In the rows, 128 means zero.
name the system of each run
path 1, X (9 x 22)
[[149 129 168 117 118 126 151 136  84  70 128 115 106 167 139  88 185 134
  177  90 128 131]
 [168 151 138 124  55 128 143 153  84 110 102  89 138 151  86 105 156 141
  162 138 135  99]
 [140 165 173 117  92  94 175 144 105 138 129 116 168 139  76 132 123 172
  108  97 152  92]
 [124 126 140 141  89 106 141  74 152 169 110 122 190 134 118  97 139 187
   88 105 159 105]
 [134  88 141 163 107  76 120  94 152 136  89 158 155 108 119 136 103 142
   81 138 204 128]
 [148  70 175 174 152 123 130  99 116 130 117 150 107 102 186 123 119 135
   96  99 186 138]
 [155 106 128 139 145 123  91  99 100 104 121 112 108  98 196  98 145 101
  167 119 191 119]
 [143 115 152 108 133  94 147 131  68  78 132 133 101 135 137 112 144  86
  198  99 163 150]
 [149 135 145 123  82 154 168 118  51 137 121  83 126 146 112  98 136 117
  193 106 126 133]]
path 2, S (9 x 22)
[[147 168 175 155 110 105 141 114 137 166 116 130 172 128 125 116 134 182
   87 130 182  78]
 [ 93 113 143 125 175 123 129  60 152 156 151 137 151 115 171 116 124 161
   84  68 143 135]
 [139  29 124 146 173 142 119 131 139 128 114 157  87 116 165 135  96 114
  106 123 131 152]
 [173 110 173 137 153 130 143 181  82  96 132 150  79 126 163 112 143 102
  174 123 154 117]
 [110 175 130 120 109 141 134 104  80  83 156  94 104 119 157 126 169  93
  184  97 111 153]
 [103 136  85 107 102 132 107 108 128  80 110  90 108 146  66 161 113 100
  133 156 101 185]
 [149 134 129 120  75 112 163 170 117 142  96 129 150 165  39 133 106 147
  126 159 115 117]
 [127 175 143 151  76 103 147 105 131 169 131 119 189 105 123 127 133 166
   93 116 161  78]
 [103 111 124 117 178 120 100  67 167 149 134 107 154 115 142 130 103 171
   60  92 161 131]]
path 3, P (9 x 22)
[[135  87 101 124 124 100  92 133 167 119 108 107 150  99 114 154  99 165
   49 122 159  91]
 [140 120 162 121 169 116 141 133 134 156 151 141 153 119 181  85 151 173
  114  66 150  67]
 [121  92 114 162  89 130 120  75 125 119 124 151 127 102 202  93 177 108
  157 103 135 137]
 [137  41  62 101 148 122  87 141 137 120 110 124 108 105 138 129  89  86
  138 134 133 139]
 [168 124 103 105 139 171 123 177 109 186 128  93 139 125 139  87 110 131
  157 141 112  66]
 [129 199 109 126  95 108 108 113 115 139 128 134 161 118 143  90 163  97
  196 157 156 109]
 [ 85 116  61  74 106  87 118 101 141 114 119 120 160 139  77 125 119 109
  149 113 113 158]
 [129 121 100 119 124 146 113 117 174 182 100 107 174 152  90 113 103 182
   78 153 115 101]
 [111 175 154 141 172 108 136  99 158 189 145 194 170 126 160  98 138 139
  129 129 159 115]]
path 4, P (9 x 22)
[[140 119 159 119  98 135 176  93  69 159 121  95 156 147 118  80 129 149
  157  79 147 117]
 [135 101 128 166  72  95 122  71 117 137  81 137 144 114 114 128 106 113
  129 157 195 153]
 [127  79 126  93 154 102 156 124 102 166 125 121 151 114  93 136  54 124
  118  90 160 128]
 [152 132 154 152 108 164 147  74  87 187 110  78 151 126 139  87 113 159
  131 119 164 108]
 [131 111 143 137 129  81 137  81 102 137 100 164 139 127 124 108 111  89
  169 136 204 163]
 [120  73 107 111 103 139 171 107  81 169 119 101 142 118  94 137  61 114
  133 101 119 147]
 [164 149 148 149 132 145 117  98 102 177  93  85 143 125 115 112  83 145
  122 168 196 113]
 [122 138 165 111 130  86 178 100  82 154 129 162 153 141 105 100 112 106
  179 101 173 149]
 [114  98 114 145  63 143 149  60  98 157 102  92 143 119  96 141  88 123
  118 123 135 164]]
path 5, R (9 x 22)
[[123 117  88 138 127 114  80 171 190  92 134 168 115 100 172 141 167 119
  104 142 104  99]
 [132  99  81  94 161 126  97 200 170 108 146 142 125 125 147 121 150 135
  117 112  83  82]
 [142 123  94 114 146 126  79 158 174 110 138 132 136 113 186  93 181 151
  120 120 123  64]
 [109 136  81 115 150 102  95 162 183 131 157 186 144 102 174 115 164 109
  134 124 107  93]
 [120  94  57  99 162 144  88 155 178 151 141 135 142 120 165  98 141 129
  130 120  86  93]
 [146 121  99 114 180 130  79 153 174 147 124 160 140 131 177  73 154 134
  148 148 137  83]
 [104 136  99 109 188 133 109 134 162 155 166 174 135 115 196  91 159 111
  161 104 104 110]
 [109 124  64 112 169 164  69 109 174 156 136 133 131 121 180  93 137 110
  145 150 100 126]
 [135 136  97  97 195 146  94 149 157 148 131 159 125 156 153  73 145 107
  185 164 114 120]]
path 6, S (9 x 22)
[[152 178 157 142 171 137 115 138 140 170 142 139 152 119 183  81 154 155
  135 129 161  63]
 [ 88 140 111 125 190 151  97  71 166 139 153 148 118 129 195 102 153 120
  137 115 110 156]
 [128  97 102 126 179 150 107 164 146 130 126 176  82 137 134 138 104  79
  156 178  96 167]
 [163 187 152 142 123 156 141 195  95 136 134 143 103 139 135 118 144 100
  184 174 112 108]
 [ 97 241 134 137 117 158 119  86 129 123 154 106 135 134 139 133 163 125
  144 145 107 144]
 [ 86 155 109 119 146 144 123 110 176 140 120 136 132 160  76 160 102 136
   90 165  84 178]
 [154 131 158 161 114 143 164 183 143 185 113 173 136 143  98 143 104 154
   93 169 112 107]
 [133 194 189 172 143 136 144 122 134 157 156 141 137 104 177 137 146 160
   93 115 151  91]
 [ 94 123 147 139 196 157 115  83 159 117 155 127 100 131 172 141 135 147
   75  96 102 167]]
path 7, M (9 x 22)
[[151 129 137 162  53 136 129 140 108  85 126 122 115 118 170 110 202 126
  151 115 123 102]
 [138 192 154 108 100  93 149 189 100  78 148 134 126 131 109 136 169 119
  159 115 126  97]
 [139 164 141 117  98 159 148 182 119 116 147  82 125 138 107 142 149 168
  101 107  68  88]
 [128 154 140 135 108 105 121 158 187 110 117 151 155 162 101 126 168 187
   72 142 109  96]
 [137  95 156 128 164 120 151 205 159 111 135 184 106 150 109 156 123 149
   85 126  96 123]
 [146  65 111 151 131 139  84 165 167  90 117 129  92 100 167 155 138 142
   69 134 118 104]
 [140  87 138 120 167  92 102 150 148  57 133 160 103 128 177 110 181 129
  128  92 149 120]
 [139  74 116 129 102 123 149 174  96 103 152 143 108  97 178 122 158 105
  160  74 102  98]
 [128 159  83  95  92  99  99 166 126  90 147  98 146  90 143 127 165 117
  147 106 128  69]]
path 8, X (9 x 22)
[[160 136 129 132 111 165 111 201 133  76 131  96  92 133 144 136 172 145
  117 134  81  94]
 [138 155 119  97 122 117 116 200 148  81 145 113 134 136 114 131 174 159
  112 109  91  72]
 [123 110 115 118  79 112 137 166 166 105 126 138 151 152 107 120 177 172
   97  98  75  91]
 [141  83 106 143  69 114 126 171 165 119 110 122 146 112 112 156 134 164
   64 124 110  80]
 [137  81 123 131 129 104 121 165 164 127 139 141 142  92 156 144 131 165
   61  83 129  67]
 [126  57  88 129 114 104 103 135 166 110 131 148 139  97 185 113 159 135
  105  86 128  91]
 [138  40  97 126  99  98 118 164 119  84 124 140 104  86 155 146 135  99
  129  93 128 116]
 [146  60 105 110 112 136 140 170  83 125 145 104 110  85 163 127 124 111
  148  67 110  91]
 [125 109  70  81 102 108 132 156 100 140 151 112 155  93 142 111 125 100
  171  79 114  82]]
path 9, R (9 x 22)
[[ 86 104 109 117 107  80 145 113 112  95 157 144 120  80 132 177 112  86
  122  74 128 160]
 [156  70  74 110  89 136  98 145 102 109  91  60 115 105  98 143  84 109
  129 146 137 118]
 [173 159 159 109 131  85 141 181  85 117 132 123 137 120 117 116 125 123
  161 121 184  77]
 [ 95 165 115 120  93 104 150  93 108 151 166 107 171  79 147 141 127 125
  121  67 134 101]
 [117 103  75 128  85  97 108 104 148 162  93 133 167 108  81 143  81 115
  109 164 159 135]
 [162  69 148 106 145 109 172 159  93 170 113 146 140 144 104  96  88 136
  148 106 156 103]
 [132 129 161 157 147 131 131  73 102 157 143 107 135  84 188 117 119 138
  113  86 189 111]
 [ 89 126 101 114 145  81 111  82 130 111 131 148 130  99 112 159  88  74
  136 133 168 180]
 [144  66  99  91 115 145 140 128  71 131 101  82 116 142 104 103  95 102
  186 117 122 148]]
path 10, Z (9 x 22)
[[153  84 163 143 161 150 155 115 132 200 106 150 147 157 127  83  97 167
  115 128 147 117]
 [103 126 153 136 184 118 134  80 118 147 156 147 122  84 184 136 108 110
  117  84 169 147]
 [107 115 107 114 168 144  76  72 137  62 115  81  89 138 137 134 133 118
  123 132 131 187]
 [173  61 127 134 107 175 132 128  92 123  90  94  99 163 136  80 139 129
  165 135 114 137]
 [150 132 168 130 132 114 174 161  56 138 150 147 103 102 148 127 113  82
  182 100 159 122]
 [105 199 164 108 135 100 144 113  99  63 143 102 114 139  82 166 130 117
  130 112 142 168]
 [151 124 156 143  84 122 132 100 130 114  71 102 144 183  65 109 131 173
  105 160 156 143]
 [157  78 176 155 147 110 170 145 123 178 110 178 138 122 125 125  87 143
  101 127 173 114]
 [102 132 157 118 201 113 126  99 131 108 163 115 116 100 155 159 103 141
   74  70 154 139]]
path 11, T (9 x 22)
[[ 90 118 143  99 124 131 180 108 122 119 147 113 140 164  87 136 126 161
  102  61  75 154]
 [165  60 121 187  81 145 103 139 156 135  91 145 115 116 166 118 144 146
   94 159 137 102]
 [119 152 155  92 211  92 149 169 141 147 164 184 140 139 134 116 123 127
  138  95 137 108]
 [ 99 104 139 158 104 161 138  58 124  96 136 111  99 130 169 131 168 140
  113  85  97 175]
 [133 100  76 127 114  86  91 170 173 121 111 195 137 112 134 133 137  91
  142 171 135 114]
 [121 135 130  79 167 159 161 164  88 125 174  99 109 136 137 121 129 123
  152  66  73 115]
 [140 151 131 177  63 138 102  98 140 106 110 120 135 120 175 103 200 141
  130 145 141 113]
 [ 97 142  92  71 142  75 134 153 165 147 145 165 183 139  78 124 114 132
  124 113 113 110]
 [139  73 126 137 120 201 140 106 111 146 122  71 110 142 155 106 129 164
  108  92  85 125]]
path 12, M (9 x 22)
[[128 156 174 152 129 118 123 136 177  79 125 162 122 166 147 117 202 177
   93 128 119 122]
 [144  88 150 150 104 122 163 207 130  95 125 186  88 144 118 153 146 117
  125 132  87 134]
 [169 116 118 137 115 133  83 191 137  68 117  91  93  99 144 157 142 135
   95 145 132  82]
 [138 132 174 122 158 116 125 146 137  67 149 134 111 145 174 107 196 167
  111  76 127 104]
 [128  95 128 145  59 110 164 180 125 105 142 172 122 119 140 139 177 125
  128  91  79 106]
 [146 144  93  91 113  98  99 206 141  73 134 105 126 113 104 153 142 125
  121 132 122  75]
 [140 124 147  98 169 144 129 168 145 113 152 103 131 149 153 104 165 182
   97  72 101  75]
 [112 106 115 146  91  97 139 160 186 136 139 195 154 117 149 133 168 148
   92 106  93  95]
 [125 108  86  85 162  99 105 208 157  87 145 156 112 116 111 157 123 104
  122 128 100 115]]
path 13, Z (9 x 22)
[[121 137 157 128 127 154 132  99  90  53 137  67  76 134 129 158 137 131
  111  95 114 173]
 [186 113 157 144  98 132 115 135  92  86  83  89 109 154 116  97 148 142
  150 157 178 120]
 [150 100 202 149 129 104 194 174  92 113 128 182 101 140 122 143 128 124
  129 103 146 133]
 [123 155 169 127 122 100 140 114  99  85 139  77 126  99 103 177 106 149
   75  87 172 125]
 [151 105 158 122 149  93  98 119 160  72  88 126 133 174 104 108 156 179
   92 137 171 128]
 [140  27 153 154 105 113 166 130 127 134 114 157 125 124 143 127 125 154
   87  75 134 122]
 [137  95 120  98 169  93 102 144 113  89 144 100 116  73 150 159 100 117
  107  82 173 100]
 [120  99 118  81 151 105 112 128 140  46 131 109 115 168 121 105 177 151
  129  77 111 137]
 [146  58 102 124  45  99 146 125  98 113 100 117 146 121 116 110 139 125
  149  94 138 112]]
path 14, T (9 x 22)
[[138 108 107 156  98 209 130 118 104 154 111  82  92 131 127 140 101 112
  139 164  79 159]
 [152 208 130 146 149 130 100 174 140 154 134 153 129 106 136 139 117 101
  139 198 153  93]
 [ 92 201 148  97 155 149 136  99 123 106 149  80 124 160  86 149 124 151
  107 117  94 163]
 [150 109 118 174  69 150 112 125 149 124  73 125 115 151  94 141 122 141
  107 205 115 149]
 [145 160 164 117 173 126 160 202 125 166 143 160 126 137  91 151  84 128
  117 149 123 106]
 [126 160 194 171 141 166 137  95 120  95 135  97  93 140 149 151 149 163
   77 118 124 153]
 [123 125 132 145 125  83 109 139 178  95  96 196 123 151  93 151 137 121
  103 180 151 161]
 [127  93 149 110 151 144 176 186 100 116 144 137  84 140  96 171  93 120
  117 101  77 149]
 [164 140 178 187 109 141 119 156 121  80 123 136  83 113 181 143 175 132
  114 143 145 112]]

runs to name
path 15 (2 x 22)
[[152  74 114 137  94 109  90  79 126 103  79  79 138 115 126 115 119 146
  105 137 192 123]
 [130  78 141  82 152  74 149 115 112 122 117 140 151 154 107  85 125 139
  153  73 171 126]]
  S
path 16 (2 x 22)
[[131  99 131 195  57 146 141  94 133 149 101 169 130 130 164 108 163 124
  137 150 114 147]
 [141 173 139 120 136  85 119 168 103  86 127 150 105 115  96 160 112  74
  167 173 166 143]]
  M
path 17 (2 x 22)
[[156 107 170 131  92 162 186 154  71 129 136  95 115 138 132 114 144 156
  133  74 100 103]
 [112 139 141 166  77  97 109  77 130  60 121 120 119  95 145 164 159 126
   99 113 162 154]]
  S
path 18 (2 x 22)
[[128 224 156 146 127 174 130 126  97 119 158  88 105 120 161 132 160 121
  153 136 110 122]
 [112 191 120  70 152 108 108 117 136  79 127  88 145 175  72 114 148 148
  136 129 126 141]]
  X
path 19 (2 x 22)
[[143  90 153  98 132 135 176 139  59 118 123 100 102 147  86 137  83 112
  159  97 127 159]
 [149 126 123 151  66 128 115  83 114 145 102  64 161  95 128 133 116 161
   90 125 177  93]]
  M
path 20 (2 x 22)
[[156 106 141  94 190 120 125 141  94 127 112 137 108 159 116  90 102  97
  191 143 169 145]
 [138 136 135 170 104 171 138 101  91 185 141  99 125  73 190 127 112 115
  129 116 141 104]]
  M
path 21 (2 x 22)
[[ 95 176 129 155 104 153 130  70 117 133 135  83 122 101 111 185  93 124
   84 139 119 168]
 [141 108 173 139 145 142 150 127 138 125  97 122 113 178  65 148  91 174
   72 145 130 158]]
  S
path 22 (2 x 22)
[[122 173 173 138 105 125 181 112 107 152 115 165 142 183  68 119 125 123
  157 156 125 169]
 [149 152 145 157 104 160 137 142 107 156 104  99 111 125  77 174  68 127
  100 186 130 140]]
  M
path 23 (2 x 22)
[[ 66 124  95  99 138 126 149 106 157 150 164 148 155 129 128 131 132 129
  116  72  61 151]
 [162  74  95 154 112 163  82 113 164 142  70 116 124 148 131  99 124 145
  111 185 135 128]]
  R
path 24 (2 x 22)
[[164 165 181 167  89 111 135 154 127 112 105 116 132 125 101 155 131 171
   72 155 164  95]
 [ 99 125 164 123 112  75 177 138 136 101 150 161 146 129  96 170 132 155
   74  67 122 135]]
  R
path 25 (2 x 22)
[[ 94  97 130 131 122  88 148 112 177 136 136 174 159 125 123 145 133 172
   59  75 117 125]
 [136  44  88 159 106 135  87 106 167 137  93 124 125 101 158 130 117 142
   79 141 136 122]]
  X
path 26 (2 x 22)
[[119 187 193 135 144 148 180 132 109 131 142 154 120 190 105 111 157 145
  149 129  96 159]
 [131 207 130 150  86 161 106  94 139 129 102  84 144 155  95 126 142 155
  116 187 127 130]]
  X
path 27 (2 x 22)
[[128 159 134 124 210 102  70 120 174  98 137 150 120 116 161 130 132 130
  104 148 174 121]
 [121  97 118 100 182 175 144 155 135 152 154 145 112 162 156  90 142 129
  159 101  55 132]]
  S
path 28 (2 x 22)
[[132 123 149 176 118 173 135  84  96 145 140 124 105  99 216 106 152 113
  150 106 136 134]
 [135 149 103  84 147  97  87 121  93  73 122  80 116 111 118 131 120  84
  170 129 183 136]]
  X
path 29 (2 x 22)
[[161  95  81 119 127 122  66 164 130  94 119  84 113  74 160 141 123 109
  121 135 153  81]
 [124  87 137  90 164  93 158 177 114 100 163 166 117 127 153 115 147 114
  152  58 111 109]]
  X
path 30 (2 x 22)
[[148  85  72 145  66 123 114 157 153 168  98 163 151 109 132 110 131 114
  140 166 116  90]
 [112 166  74  88 159 107  96 137 138 167 159 122 163  73 148 127 101  99
  143 122 148  85]]
  P
path 31 (2 x 22)
[[144 172 142 185  85 142 131 151 131 166 138 133 137  73 165 153 133 133
   94 148 132  73]
 [107 153 128  89 182  84  99 106 114  69 159 113 117 108 159 126 147 103
  148  84 167 139]]
  P
path 32 (2 x 22)
[[162 140 166 115 138 103 139 129 125 153 105 136 169 169 104  68 139 172
  142 130 177  90]
 [126 148 174 180  64  87 162  91 128 135 109 177 157 125 127 122 158 140
  123 131 174 129]]
  X
